128 stands for zero in the data rows.
What is the hidden score of each row? Scores go from 0 to 40, and 20 is about the middle. The score is a weighted sum of the row's numbers plus the product of two more (or one squared), each taken from its middle value.
[ 75 143 175 167 144 139  81 147 124 121 159 169 161 111 168 118 102 137
  97  85 168 183 139  98] -> 18
[138 178 145 147  68  68 141 139  74  85 113 136 189 120 151 143  89 149
 100 177 150 140 110 114] -> 21
[135  92 130 138 160 149 114 124 182 174 154 144 101 116 135 119 144 125
 149 116 133 131 120 132] -> 10
[ 86 155 134 134  99  96 147 145  86  71  88 142 178 149 139 153 113 128
 114 156 112 117 106 127] -> 18
[124 157 151 121 110 109 104 107 128 125 158 133 119  99 157 149 119 142
 131 141 140 147 161 135] -> 24
[147 110 122 171 121 109 174 146  99 119  80  90 166 189  89 102 124 113
 129 151 166 104 103  95] -> 15
[ 90 151  87 108  89 120 164 148 172 136 127 152 129 154 126 120 121 135
 116 115 112  77  59 142] -> 18
[ 94 138 139 179 110 105 116 160 146 124 116 195 182 135 157 127  89 143
 117  95 154 130  86  96] -> 16
[153 103 108 120 155 156 154 125 110 121 108 108 114 146  95 109 156 107
 146 146 103  95 133 135] -> 14
[ 43 152 165 128 141 144  65 159 161 147 182 164 146 105 178  81  91 168
  75  43 171 184 140  89] -> 26
[119 152  82  84 109 141 159 128  92 109  95  84 113 165 100 116 155 129
 110 139 110  96 130 137] -> 29
[158  86 130 169 128 102 174 141 107 112  83 146 172 157 116 112 129 116
 155 154 151 109  95 107] -> 4
[172 121 169  85 174 135  97  82 136  55 173 182  72  57 160 208 141 111
 222 176  53 160 162 211] -> 26
[150  92 156 129 163 161 124 115 150 161 148 119  99 124 123 126 148 126
 159 113 127 120 143 138] -> 14
[132 138 143 108 135 131  97 110 113 128 155 108 136 102 155 141 124 132
 129 136 117 146 161 135] -> 36
[156  68 123 161 158 144 123 140 117 163 111  74 120 158  74  76 153 106
 119 123 155 131 170  96] -> 22
[158 147  67  59 113 150 172 112 106 111  87 102  73 142  72 126 172 115
 133 154  66  64 121 181] -> 28
[ 43 142 150 133 159 150  64 162 156 146 176 146 146 110 155 115 104 155
  78  54 179 170 147  79] -> 31
[ 93 168 147 170  96 100 138 155 145 117 121 145 178 150 169 155 100 145
 116 104 154 137  62 106] -> 32
[138 164  46  38 115 157 177 122  75 111  76  98  82 164  65 113 146 123
 119 159  69  39 131 166] -> 33
[ 96 140 147 176 119 107 134 168 150 113 129 141 185 147 149 136  94 140
 120 109 154 139  88  89] -> 23
[126 177  81  81 110 129 158 120  48  93  92 101 128 159  80 111 148 128
  95 168  93  88 166 137] -> 25
[153  91 109 146 147 138 136 129 116 173 108  76 111 163  77  89 149 115
 114 111 140 126 155  92] -> 15
[166  76  76 135 156 178 143  96 117 184 112  74 100 147  79  81 171 106
 124 116 144  89 148 103] -> 22
[143 183 142 151  60  74 149 134  69  87 103 129 174 141 149 151 108 143
 122 178 125 128 101 132] -> 29
[128 162 116 118  92 109 131 129 148 149 133 136 114 140 140 118 116 137
 104 131 126 121 108 133] -> 20
[ 90 142 147 181 114 110 134 157 146 123 120 165 191 147 154 129  95 138
 112 108 154 119  83  99] -> 16
[127 163  87 102  97 138 160 130  86 120  94  90 129 154 106 123 142 137
  90 152 111  90 123 141] -> 23
[121 138 126 125  90 109 129 128 176 148 140 116 113 117 142 137 114 147
 139 124 133 128  88 137] -> 25
[ 66 164 183 168 146 142  95 166 157 135 159 161 183 126 170 136 101 148
 107  77 197 175 118  84] -> 24
[136 170  78  96  94 125 177 141  85  91  74  97 121 170 102 118 136 121
 108 158 102  80 112 144] -> 24
[177 113 178  67 176 136 101  77 161  88 175 184  81  52 141 218 152 105
 209 159  34 143 149 203] -> 14
[136 186 131 141  72  80 141 130  83 101 104 133 170 120 147 144 115 141
 111 165 136 131 121 123] -> 18
[114 155 115 135  87 108 126 133 159 156 138 130 116 113 148 126 107 148
 114 106 135 123 103 130] -> 20
[158 113 161  77 190 142  91  79 146 108 186 203  86  73 170 197 138 104
 203 166  69 161 172 201] -> 14
[127 162 119 126  79  99 126 125 157 139 145 131 127 103 154 115 115 152
 126 123 122 130  96 137] -> 26
[131 138 140 119 118 114 120 121 157 126 156 159 117  98 160 161 123 136
 160 117 116 141 114 146] -> 21
[108  96 180 163 172 163  93 145 139 137 151 141 112 120 140 106 118 126
 135 105 148 174 144  98] -> 15
[102 131  76 102 108 138 173 140 148 131 102 100 118 166  99 117 131 129
 103 125 107  68  84 128] -> 21
[107  75 162 148 197 152  74 138 176 146 171 155 129 109 153 126 132 128
 136  78 154 166 124 100] -> 18
[155 104 181  86 178 125  99  76 157  92 190 194  79  52 167 220 137 107
 218 175  58 168 174 205] -> 15
[ 32 154 152 148 142 148  61 162 118 141 170 165 165 104 165  97  93 164
  66  58 178 177 143  73] -> 28
[144 148 131 109 117 120 114 107 120 131 143 137 116 100 137 166 132 141
 129 133 128 145 156 139] -> 25
[ 98 142 167 163 104 101 133 160 135 128 120 138 183 138 156 129 101 145
 104 116 156 135  86  99] -> 14
[132 133 130 120 103 115 108 117 110 115 145 132 124 107 141 151 119 131
 132 136 131 146 146 140] -> 28
[155  96 142 186 120  94 153 145 102 118  73  89 163 166 112 104 128 121
 130 145 160 120  98  97] -> 10
[157  82  84 130 154 155 148 120 121 194  90  60  91 183  64  64 177 119
 117 108 130  90 148 107] -> 13
[150 113 176  68 170 160  88  83 162  90 190 194  90  57 166 210 129 115
 222 159  57 158 155 204] -> 26
[120 158  97 103 128 151 153 130  65 115 107  92 116 147  88 102 148 126
  93 152 120 107 175 135] -> 26
[115 138 105 116  99 138 177 150 121 122  97 126 128 168  99 115 138 129
 115 125 107  77  78 143] -> 12
[145 130 119 171 109 105 172 145  80  89  74 105 184 187 100  98 121 121
 117 158 137 111  98  98] -> 17
[170  91 169  79 168 149  85  92 151  80 196 198  83  58 165 209 142 115
 212 158  66 166 166 198] -> 22
[125 176 145 145  75  67 134 133  85  87  94 125 180 124 144 137 100 140
 115 171 152 140 115 120] -> 24
[142 101 131 122 163 159 116 112 170 174 159 122  85 114 119 134 143 105
 155 105 126 142 134 144] -> 18
[134 196 141 146  75  79 144 133  70  79 102 121 185 130 160 147 104 151
 105 183 146 140 110 119] -> 24
[162  73 104 151 152 145 135 119 122 176 118  75 107 159  90  93 152 119
 115 111 150 119 151 100] -> 16
[139 139 143 120 130 105 110 107 132 122 155 153 133  94 157 152 123 135
 135 147 122 162 132 146] -> 14
[141  86 133 125 149 151 127 121 180 165 158 113  89 122 124 133 132 118
 165  95 131 121 134 138] -> 20
[112 143  70  76 139 170 142 119  78 119 111 118 101 156  80 104 157 120
 101 138  97  90 162 146] -> 29
[134 177 140 151  72  60 155 131  72  83  98 122 181 133 140 132 105 142
 121 179 130 136 117 133] -> 12
[156  92 124 174 120 103 183 139 109  93  76 104 165 170 106 129 124 112
 150 154 142 102  84 108] -> 11
[108 116 154 157 154 136  91 137 137 152 153 135 138 116 137 113 115 146
 108  94 150 164 151  91] -> 18
[ 77 146 162 149 141 134  90 146 150 118 159 162 170 109 176 132 106 132
 102  86 177 163 114  95] -> 25
[103 156 115 121  80 104 141 140 139 146 131 121 124 128 144 123 116 154
 101 134 140 117 123 129] -> 15
[130  81 118 120 130 120 113 120 174 159 172 124  92 113 124 141 149 126
 147 110 116 118 108 153] -> 19
[123 128 175 136 166 134  91 117 119  84 162 169 137  80 175 169 107 129
 161 147 128 169 153 139] -> 22
[105 115 161 152 164 154  94 140 137 150 150 127 141 117 133  97 124 134
 111  95 165 173 160  93] -> 20
[146  93 133 120 141 131 126 120 184 175 151 134  93 119 139 137 147 118
 161 107 117 134 109 139] -> 10
[ 74 136 172 158 171 143  78 154 124 124 153 145 169 122 159 114  93 149
  99  92 165 171 147  78] -> 25
[112 142  88 118 123 136 162 141 141 130  93 124 131 166 106 113 137 128
 121 111 113  79  88 134] -> 19
[121 157 118 115  81 113 139 128 136 140 127 132 118 129 135 131 119 137
  86 124 133 113 108 129] -> 18
[137 136 142 118 120 128 113 118 110 133 144 116 119 120 151 132 134 150
 122 144 121 139 139 135] -> 30
[132 165 151 119 102  98 105 114 126 133 153 157 120  99 160 194 113 137
 127 141 129 165 134 148] -> 21
[150 166 140 156  68  49 138 137  76  95  88 120 175 135 148 145 101 133
 112 165 149 143 109 117] -> 16
[153  93 139 101 154 154 125 114 182 164 148 126  74 107 138 136 143 119
 159 113 109 136 135 153] -> 12
[114 109 153 146 154 149  82 128 146 143 161 140 127 110 150 123 123 142
 134  98 153 158 156 104] -> 27
[165  76 120 146 166 154 131 126 113 172 125  72 116 141  87  75 144 108
 129 111 171 122 167  90] -> 18
[110 142  99  91 122 145 148 128  65 100 101  88 125 157  95 102 152 121
  88 159 112 108 170 135] -> 24
[136 174 130 140  75  64 155 124  77  89 103 124 172 136 142 144 107 147
 107 182 127 132 113 136] -> 14
[156 105 163  75 171 144 126  77 154  93 180 175  77  61 151 201 148 102
 201 163  58 153 162 208] -> 12
[119 146 139 104 121 125 108 119 158 114 155 166 114  94 156 155 121 132
 149 123  91 130 114 162] -> 21
[ 63 136 159 134 143 152  78 155 148 142 167 171 143  94 161 109 101 155
  80  59 164 161 135  95] -> 20
[120 128  82 120 116 145 166 142 149 137 111 125 119 160 113 112 135 124
 113 116 125  67  87 136] -> 17
[ 96 132  92 120 110 138 155 158 149 147 112 122 124 144 107 119 125 134
 107  97 130  78  81 131] -> 19
[124 142 143 129 124 122 106 116 142 126 147 139 113  96 150 136 114 130
 140 135 128 144 145 147] -> 24
[120 131  77  70 114 150 153 134  63 104  87  83 107 161  62  89 152 126
  80 152  97  70 173 119] -> 27
[165 123 180  82 171 160 101  73 148 102 186 173  75  53 173 205 126 108
 216 158  59 164 183 200] -> 19
[125 135  89  98 125 150 146 130  64 119 101 102 119 167  67  91 146 119
  92 146 112  97 160 129] -> 23
[134 160 142 111 106 110 115 117 151 132 151 136 123  95 155 159 116 136
 139 146 119 151 141 152] -> 22
[151 108 146 123 143 126 109 100 104 145 140 122 121 123 124 137 142 123
 141 142 132 155 173 141] -> 17
[165 116 174  64 163 142 117  87 143  91 176 185  76  66 164 212 143 119
 213 186  57 140 176 203] -> 13
[ 93 140 138 162 101 103 148 157 125 119 114 142 179 137 152 122 109 145
 109 110 161 139  79 103] -> 11
[129 137  97  94 133 159 133 135  76 117 106 109 114 161  96 101 153 113
  98 134 116 101 158 133] -> 24
[163 103 163  77 185 141 102  78 154  92 187 173  81  65 169 218 137 112
 216 169  61 154 160 196] -> 19
[130 141  93  84 133 142 141 123  58 114 106  90 106 156  95  90 158 126
  91 147 112 101 182 123] -> 19
[143  86 138 142 144 141 125 121 180 166 154 141 106 116 152 137 142 110
 156 102 123 122  97 140] -> 11
[149 103 118 119 163 146 126 121 120 139 119  93 106 143  96 115 145 104
 142 131 119 109 144 132] -> 21
[161 101 172  70 157 154  96  78 162  84 190 144  73  58 172 209 144 120
 217 162  97 156 150 209] -> 32
[169  85 107 160 152 137 141 126 116 184 114  74 109 158  85  87 156 107
 123 124 160 126 157 110] -> 13
[112 126 137 169 110 108 148 154 140 125 111 134 170 138 144 102  98 142
 111 108 157 153  86  93] -> 10
[111 160 255 113 154 120 101 126 104  73 148 169 151  94 160 172 112 138
 144 145 135 176 158 138] -> 11
[148  96 121 124 156 136 123 122 182 149 138 131  95 119 123 130 139 122
 169 118 113 116 115 144] -> 18
[156 136  72  68 135 150 177 105 127 125 103 132  72 150 101 132 161 112
 152 157  67  61 112 161] -> 15
[150 106 109 167 111 113 159 151  91 143  77  76 159 179  79  82 128 123
  99 138 152 111 121  82] -> 14
[101 142 189 121 192 129  82 120 134  97 172 176 140  82 164 172 114 135
 160 131 135 184 147 146] -> 26
[ 68 160 167 144 105 100  93 152 156 125 163 194 163 100 180 131  84 153
 102  90 162 182 109 103] -> 16
[148 120 117 177 117  97 169 148 101 122  66 100 161 174 105 110 132 105
 121 143 152 106  85  94] -> 10
[160  92 115 176 117 111 186 129 122 118  65  91 166 171 109 106 135 128
 147 167 135 109  91 111] -> 8
[150 128 179  83 162 159 107  85 154  84 181 184  90  67 165 209 139 111
 199 163  58 146 146 208] -> 17
[149 110 110 142 150 147 150 115 122 130 118 123 119 147  96 119 147 111
 127 128 117 108 145 123] -> 12
[160  78  85 137 147 158 137 125 130 188 104  73  95 164  63  74 156 117
 112 115 146  99 153 104] -> 22
[106 126 146 169 122 110 125 143 157 124 135 141 164 133 147 125 102 144
 118 103 161 149  87  91] -> 23
[153  76 100 179 114 105 190 140 103 115  65 102 166 178  83 102 132  90
 127 157 148  93  96 110] -> 14
[ 48 132 152 141 154 164  41 157 169 167 174 151 116  90 150  99 105 147
  63  37 178 174 152  60] -> 33
[ 93 147 142 177  99  97 140 167 138 120 116 168 181 163 156 110  98 140
 101 113 179 132  92  92] -> 10
[165 155  67  55 107 131 192 105 106 104  96 121  86 146  88 144 160 111
 150 181  51  57 114 203] -> 15
[ 46 142 145 152 155 161  63 164 143 157 179 150 147 114 161  99 108 146
  66  61 179 185 150  65] -> 26
[149  83 107 148 150 121 156 125 132 173 117  82 112 146  85  77 154 116
 129 107 146 130 148 106] -> 8
[168  71 115 149 158 148 122 125 125 176 113  87 117 141  71  89 152 106
 106 102 179 125 157  94] -> 26
[187 108 172  79 163 147 107  82 149  95 183 185  98  45 171 198 138 108
 208 160  76 149 157 209] -> 14
[124 107 163 167 148 135  94 133 137 141 151 142 140 115 139 125  94 124
 138 110 154 172 136 101] -> 21
[ 36 137 173 133 169 165  63 153 149 138 176 176 131  92 164 112 112 152
  85  57 165 178 161  92] -> 25
[111 128 142 161 108 103 135 150 147 120 112 129 173 140 148 116 108 151
 124 114 148 126  83 108] -> 20
[105 125 149 133 157 136  82 131 150 142 149 130 140 114 140 127 123 132
 116 100 159 163 160  93] -> 29
[153 120 129 183 122 101 154 133 111 116  94  93 169 174 114 107 128 124
 125 144 152 103 103 105] -> 21
[143 118 124 184 110 117 162 144 111 123  83  91 159 168 100  95 136 131
 107 143 157 115 105  91] -> 12
[121 149  77 100 122 154 182 138 135 112  93 102 108 171  95 111 130 120
 119 134 101  66  93 149] -> 22
[ 90 123 137 215 149 132 153 156 122 113 130 130 167 146 142 111 110 135
 103  98 164 136 129  88] -> 2
[151 156  74  50  95 136 195 108 106  89  90 143  83 147  89 144 161 117
 143 169  38  47 105 198] -> 13
[130 154 142 110 129 127 100 115 129 119 163 148 122 103 128 147 127 120
 139 130 129 154 152 151] -> 29
[156 101 123 151 120 105 170 132 105 116  81 108 169 162 108 108 120 120
 140 142 141 114 102 106] -> 13
[141  77 126 119 147 158 102 119 173 165 137 138  80  73 119 138 149 133
 165  98 113 123 140 131] -> 34
[167 107 132 181 134  93 168 131 102 118  90  93 166 157 110 121 131 116
 143 146 150 112 107 111] -> 7
[132 141 150 126 137 117 107 115 124 103 162 106 127  96 135 148 115 128
 135 134 106 157 141 135] -> 30
[141 112 125 127 151 152 124 111 176 160 146 117  87 120 130 129 153 118
 163  97 108 121 134 136] -> 19
[150 135 153 123 131 111 125 108 126 113 138 149 126 103 149 166 115 132
 156 142 109 146 126 155] -> 16
[151 102 128 120 158 145 124 110 123 125 130 118 105 128 109 137 155 120
 149 133 111 129 144 128] -> 20
[125 156 104 118  73 103 133 137 131 168 123 119 117 130 140 133 122 142
 119 141 137 132 107 127] -> 21
[132 178 155 157  73  81 132 129  74  77 117 137 182 110 151 146  94 149
 103 163 149 158 112 112] -> 24
[138 153 139 130 116 118 123 120 120 115 136 129 128 113 137 145 122 139
 128 148 123 146 148 133] -> 20
[ 56 147 144 151 153 152  74 161 144 164 157 143 148  98 155  96 101 143
  70  52 181 160 153  67] -> 25
[149 173 124 139  79  88 154 126  77  97 103 134 164 128 132 138 115 152
 112 176 112 123 115 123] -> 20
[107 142 182 113 168 100  89 122 107  66 158 167 152  87 164 177 112 128
 145 141 100 178 151 133] -> 17
[141 111 125 175 111  90 178 140 100 108  89 104 176 170 117 122 147 121
 137 157 137 111  92 110] -> 5
[102 149 180 130 148 123  90 121 120  85 168 167 153  88 152 173 107 137
 139 145 113 170 152 146] -> 21
[112 142 181 121 143 125  96 121 120  92 159 173 151  90 167 172 114 127
 147 149 110 175 155 137] -> 18
[ 54 149 154 152 136 133  72 161 172 157 178 143 151 101 168 116 102 160
  77  48 178 178 135  75] -> 27
[149  99 113 123 146 131 147 124 122 125 112 108 124 140 109 127 145 110
 140 130 122 105 130 127] -> 16
[169 139  59  45 107 148 187 100  99  96  98 108  66 130  89 136 168 114
 146 179  42  57 114 196] -> 18
[143  86 119 123 154 155 135 108 175 162 144 122  83 130 123 130 150 113
 169 116 111 122 123 146] -> 14
[127 133 182 118 153 136  98 122 103  70 155 166 151  93 169 170 114 120
 155 158 106 179 162 139] -> 20
[106 100 172 153 173 135  83 139 161 154 182 151 128  97 160 125 112 136
 120  85 154 181 159  99] -> 10
